One vector is turned by the same rotation once a step. Each row is the vector after some number of steps, and that number follows the row.
The counts run from 0 to 39.
[-9.6 -17.3 29.8 22.0 -22.8 -56.9 -4.6 21.6 -18.2 26.9 -1.2 13.1 27.3 24.3]	27
[-9.2 -28.2 43.4 36.0 23.4 -14.8 31.2 16.8 20.3 -14.5 -41.3 6.8 11.8 -0.8]	4
[-15.6 8.4 3.3 13.4 -24.3 -76.0 -6.3 12.0 -6.1 7.9 31.7 13.2 -1.4 30.8]	33
[-14.7 -28.9 41.6 32.4 27.3 -8.7 30.0 16.1 23.8 -17.9 -41.0 2.4 4.3 1.1]	3
[-23.7 -20.4 35.0 27.4 36.7 -10.7 34.9 6.1 31.0 -32.3 -32.0 3.0 -16.4 13.9]	0
[5.8 -7.3 27.0 53.2 6.0 -38.2 -10.2 5.2 2.0 -38.8 -3.2 18.0 3.8 38.8]	16
[-21.6 -24.8 38.5 30.1 35.6 -6.2 32.1 12.6 27.5 -25.3 -35.3 2.7 -10.8 11.7]	1
[-12.5 -14.1 32.9 44.2 10.0 -38.7 -18.9 8.7 -10.6 -20.0 -19.0 13.4 6.5 50.6]	19
[-0.9 -9.0 29.0 53.1 6.5 -39.7 -13.6 6.9 -1.0 -34.4 -9.9 18.0 1.3 45.5]	17
[-15.8 -24.7 33.6 25.0 -12.4 -52.4 -14.0 21.5 -21.8 22.9 -17.2 11.1 29.1 32.5]	25
[13.1 -29.8 38.4 42.6 1.6 -32.7 28.9 15.0 14.1 -17.8 -26.0 10.7 25.4 -10.4]	8
[4.1 -31.1 42.5 44.1 8.5 -28.0 32.6 19.7 18.6 -16.0 -30.7 8.2 23.6 -8.2]	7
[-35.9 15.0 -4.3 6.0 -6.5 -64.6 -10.1 8.6 -1.2 6.5 30.8 8.2 -18.0 41.5]	36
[-3.1 -11.7 29.3 47.6 9.9 -37.2 -17.4 6.1 -7.1 -26.6 -11.3 15.5 4.5 48.8]	18
[-7.9 -8.8 18.7 18.1 -31.8 -66.3 -4.5 21.6 -16.4 22.7 13.9 14.4 22.0 20.0]	29
[11.9 -8.1 23.7 55.5 -1.0 -42.5 -4.8 6.5 2.4 -39.8 -4.1 18.5 5.5 35.7]	15
[-9.1 -14.5 27.7 19.6 -27.7 -65.0 -2.5 19.4 -20.8 24.3 6.7 13.1 25.6 20.4]	28
[-19.6 -20.0 35.9 27.3 -6.3 -45.2 -13.3 18.9 -24.4 18.8 -17.3 9.7 25.5 37.2]	24
[-27.5 13.4 -2.8 7.9 -11.2 -68.5 -6.7 9.0 -2.5 2.5 32.2 11.7 -11.5 36.9]	35
[-47.9 8.6 -3.4 5.0 8.6 -57.9 -8.8 13.2 1.5 16.4 20.8 2.5 -21.5 43.8]	38
[-40.1 11.0 -3.6 8.1 -0.7 -62.0 -9.2 8.8 -2.5 9.5 23.4 8.6 -22.8 45.2]	37
[20.4 -8.7 29.3 53.3 -3.9 -44.7 6.7 4.9 8.1 -42.8 -4.7 20.1 12.3 14.8]	13
[3.3 -34.6 44.2 39.0 13.1 -21.1 32.9 19.3 19.4 -15.9 -38.5 6.4 21.5 -8.5]	6
[-16.6 -19.2 29.6 23.1 -18.1 -54.3 -8.8 24.4 -22.4 24.9 -6.5 9.8 30.5 28.2]	26
[-15.9 -17.9 36.7 33.9 3.9 -38.6 -22.8 15.4 -17.7 5.4 -21.1 10.3 15.9 48.2]	22
[23.6 -14.3 29.5 52.6 -7.2 -41.4 15.1 9.8 10.5 -37.5 -6.8 20.5 17.5 6.9]	12
[-18.3 -22.9 35.2 32.9 -2.2 -40.6 -16.6 20.7 -20.4 13.0 -22.1 7.5 21.6 42.6]	23
[18.8 -24.2 36.4 49.4 -4.1 -36.8 25.7 15.0 15.3 -20.6 -19.0 14.2 24.5 -6.2]	9
[20.6 -23.3 31.9 49.9 -5.9 -39.9 22.7 12.6 13.0 -28.2 -13.8 17.8 22.1 -2.8]	10
[22.0 -15.5 33.1 50.6 -7.9 -38.9 18.8 11.6 15.4 -34.9 -9.9 19.5 19.8 1.5]	11
[-10.5 6.2 6.7 10.1 -28.6 -72.2 -5.1 11.1 -9.4 6.1 33.0 16.7 4.2 27.4]	32
[-18.7 -26.2 40.5 27.5 36.9 -10.8 33.5 13.8 26.4 -23.0 -40.5 -0.1 -1.5 9.5]	2
[-7.4 -2.9 10.0 14.2 -31.9 -70.8 -3.1 15.9 -8.5 12.9 28.4 15.5 14.9 25.7]	31
[-50.3 8.6 -4.0 0.3 12.3 -54.6 -9.0 13.3 -5.9 22.9 16.5 -0.2 -19.7 44.1]	39
[-8.5 -4.7 15.5 17.8 -31.3 -67.4 -3.3 18.1 -13.8 15.8 19.5 15.2 16.1 19.6]	30
[14.2 -5.8 25.6 50.6 -2.3 -44.6 0.1 7.6 5.0 -43.5 -6.6 20.4 7.6 25.7]	14
[-16.3 -13.9 32.3 43.3 8.8 -36.4 -20.0 12.5 -11.9 -11.6 -19.3 12.9 8.3 50.7]	20
[-17.3 -17.3 32.8 39.1 7.0 -35.3 -18.4 16.2 -16.6 -2.3 -22.6 11.3 14.8 51.7]	21
[-23.2 11.8 2.0 12.2 -20.1 -67.9 -7.2 11.1 -2.1 3.9 32.8 13.6 -8.1 36.0]	34
[-6.6 -31.5 44.6 37.4 19.1 -15.3 34.0 20.2 19.2 -10.5 -38.9 3.5 18.8 -2.9]	5
